The rows below fall into families. The same turns and mirrors carry the whole set onto itself and the rows of a family onto each other. For each named row, which other rows are in its family? Write them in the order they are listed.
These 21 rows form 7 families of 3 rows each.
Bodi: [-0.21  0.33  0.81 -0.04 -1.06 -1.68  1.36  0.31  3.10 -1.66 -0.29  1.79
  0.81  0.86  1.73  1.11  0.03 -0.70 -1.23 -0.82  0.31  0.01  0.22  0.32
  0.04 -1.89 -0.13 -0.93  1.05 -0.61  1.37  0.50 -1.99  0.27 -2.17  1.59]
kadak: [-1.33  0.95  0.62 -0.51 -0.48 -0.94 -0.02  0.23  2.61 -0.90 -0.52  1.66
 -0.38  0.56 -0.77  2.57 -0.63 -1.47 -2.13 -0.12  0.02  0.59  0.28  0.47
 -0.02 -1.80 -1.44  0.14  1.63  0.05  2.11  0.66 -2.20 -0.65 -1.65  1.44]
fano: [-1.26 -0.97  0.41 -1.33  1.83  0.17 -1.08  1.51 -2.64  0.24 -0.39 -1.56
  0.07  1.58 -1.94  0.59  1.22 -0.91  1.00  1.30 -0.15 -2.14 -2.97  0.32
 -0.53  1.00  0.99 -0.91 -0.80  1.66 -1.60  0.61 -0.12 -0.20  0.58  1.22]
sis: [-0.31  1.18 -0.53 -0.87  2.47 -0.60 -0.06 -1.07 -1.18 -0.05  0.21 -0.51
  0.20 -1.60  1.22 -0.16 -2.16 -0.50  1.90 -2.56  1.20  0.87  1.90  0.65
  0.42  1.61 -2.00 -0.23 -0.55 -0.98 -1.53 -1.34  1.87 -0.22  0.31 -2.41]
rosup: [-1.25 -1.94 -0.09 -0.39  2.73  1.14 -0.15  1.55 -2.72  0.82 -0.04 -1.97
  0.41  0.33 -1.05  0.39  1.40 -0.62  0.56  1.56 -0.90 -1.88 -2.52  0.82
  0.26  0.33  1.12 -0.85  0.11  1.86 -0.95  0.91  0.21  0.03  1.68  1.27]
sabe: [-1.17  0.94 -0.25  0.71 -0.12 -0.71  0.89  1.01  2.84 -1.19 -0.66  1.24
  0.01 -0.17  0.64  1.01  0.31 -0.79 -1.73 -0.62 -0.47  0.44  0.09  0.57
  1.41 -1.06 -0.81 -0.63  1.59  0.61  2.47  0.97 -3.08 -0.11 -0.86  1.97]
sibez: [-1.44  2.16  0.22  0.93 -1.50 -1.56  0.62  0.14  2.31 -1.23 -0.12  0.94
  0.31  0.44  0.04  0.67  0.38 -1.41 -1.14 -1.11 -0.08  0.53  0.00  0.21
  0.51 -1.55  0.09 -0.45  0.73 -0.40  1.93  0.81 -2.58 -0.87 -1.76  2.26]
gubig: [ 0.75  0.15  0.73 -1.18  2.22  0.35  0.96 -1.43 -0.18 -0.40  0.54  0.01
  1.82 -1.25  2.62 -0.63 -1.26 -0.12  1.68 -2.04  1.81  0.26  1.21  0.56
  0.93  0.95  0.11  0.30 -0.69 -0.92 -2.85 -1.35  2.02 -0.27 -0.33 -2.12]
givoz: [-1.49  1.46 -0.41  0.64 -1.18 -1.25  1.25  0.55  2.79 -0.93 -0.42  0.71
 -0.43  0.66 -0.10  1.30  0.04 -1.62 -1.12 -0.59 -0.97  0.83  0.77  0.42
 -0.70 -2.34 -2.08 -1.31  1.25 -0.71  1.82  0.73 -1.82 -0.03 -0.72  0.81]
zufe: [-1.89 -1.97  0.75 -1.33  1.58  0.58 -1.57  0.96 -2.60 -0.08 -0.45 -3.12
  1.14  1.24 -1.12 -0.10  1.04  0.85 -1.59  2.22 -1.05 -0.93 -2.08  0.01
 -0.64 -0.18  0.49 -1.10 -0.15  0.07 -1.61  0.14  0.63  0.26 -0.27  1.35]
soz: [-1.05 -2.01  0.41 -0.80  2.32  1.11 -0.48  0.51 -3.52  1.11 -0.09 -2.24
  0.36  1.09 -1.99  1.33  0.97 -0.64 -0.77  1.76 -0.69 -1.79 -2.20  0.37
 -1.05 -0.45  0.29 -0.06 -0.80  0.67 -1.26  0.64  0.47 -1.18  0.08  0.45]
Nik: [ 0.32  2.07  0.70 -1.09  2.23  0.35  0.07 -1.54 -0.08 -0.12  0.11 -0.69
  1.28 -1.02  1.38 -0.43 -1.06 -0.80  1.68 -2.89  0.63  1.52  1.30  1.13
  1.33  1.91 -0.92  0.78 -0.74 -0.62 -2.29 -1.50  1.24 -1.45  0.61 -1.97]
nules: [-2.01  0.77  0.82 -0.94 -0.90 -1.31 -0.60  0.70  3.10 -2.15 -0.67  0.48
  1.16  0.43  0.08  0.76 -0.86 -0.55 -2.67 -0.01 -0.18  1.60  0.76 -0.50
  0.00 -1.34 -1.23 -0.41  2.01 -1.10  0.90  0.45 -1.69  0.30 -1.32  1.81]
delel: [-0.74  0.51  0.78 -1.05  2.07 -0.81 -0.42 -1.30 -1.10 -0.97  0.59 -1.26
  1.77 -0.64  1.28 -0.51 -2.00  0.74  0.37 -1.34  1.44  2.48  2.52 -0.11
  1.00  1.89 -0.26 -0.02  0.64 -1.62 -2.68 -1.50  2.20 -0.16  0.51 -0.91]
tole: [-0.05  0.24  0.49  0.03  2.56 -0.45  0.86 -1.16 -1.17 -0.04 -0.53 -0.08
  0.72 -1.48  1.73  0.19 -2.37  0.16  1.99 -1.53  0.90  1.39  2.62 -0.64
  1.23  2.09 -1.42 -0.48  0.74 -0.40 -2.66 -1.86  0.67 -0.50  1.39 -1.20]
zub: [-1.56  0.44  0.43 -0.04 -0.26  0.14  0.05  0.74  2.95 -0.67 -0.52  1.73
  0.35 -0.69  0.35  1.48  0.14 -0.70 -1.85 -0.27 -1.21  0.87  1.05  0.35
  0.49 -2.11 -1.90 -1.27  1.93 -0.25  1.41 -0.37 -3.34  0.17 -0.46  1.65]
Fefan: [-0.81 -2.66  0.63 -1.84  1.81  0.79 -0.21  1.48 -1.90 -0.09  0.58 -0.52
  0.85  1.43 -0.15  0.64  1.72 -0.23  0.25  1.35 -0.12 -2.65 -2.97  0.51
 -1.10 -0.26  1.76 -1.29 -0.71  0.64 -1.65  0.52 -0.02  0.54 -0.03  0.95]
vune: [-1.48 -0.99 -0.21 -0.51  1.42  0.78 -0.91  1.56 -3.21  0.48  0.68 -1.88
 -0.18  0.58 -1.92  1.03  0.91 -0.05  0.49  1.80 -0.89 -2.10 -2.49  0.33
 -1.29 -0.32  0.21 -2.79 -0.67  0.78 -1.26  0.85  0.47 -0.58  0.26  0.12]
gamo: [ 0.11  1.48  0.44 -0.32  2.28 -0.22  0.83 -2.00 -1.62 -0.23  0.89 -0.15
  0.59 -0.75  0.78  0.99 -2.23 -0.27  1.07 -1.73  2.14  1.82  2.27  0.33
  1.17  1.78 -0.93  0.69  0.14 -0.58 -2.05 -1.51  1.48 -1.56 -0.13 -1.86]
pilag: [ 0.38  1.20  0.20 -0.20  2.71  0.68  1.32 -1.06 -0.44 -0.43  0.27 -0.54
  0.97 -2.10  2.24 -0.48 -1.74 -0.09  1.62 -2.11  1.01  1.14  1.76  0.22
  2.12  2.37 -0.49  0.55  0.52 -0.07 -1.71 -0.91  1.07 -1.41  1.31 -1.41]
duve: [-1.75 -2.46  0.26  0.59  1.99  0.78 -0.82  1.14 -3.39  1.35 -0.24 -2.06
  0.75 -0.69 -1.24  0.35  1.11  0.08  0.21  1.79 -1.09 -1.75 -1.57 -0.18
 -0.35 -1.15  1.07 -1.70 -0.13  0.74 -1.21  0.14 -0.07 -0.18  0.88  1.53]

The rest of the family of Bodi: gubig, Fefan
The rest of the family of delel: zufe, nules
The rest of the family of gamo: kadak, soz
The rest of the family of pilag: rosup, sabe
The rest of the family of zub: tole, duve

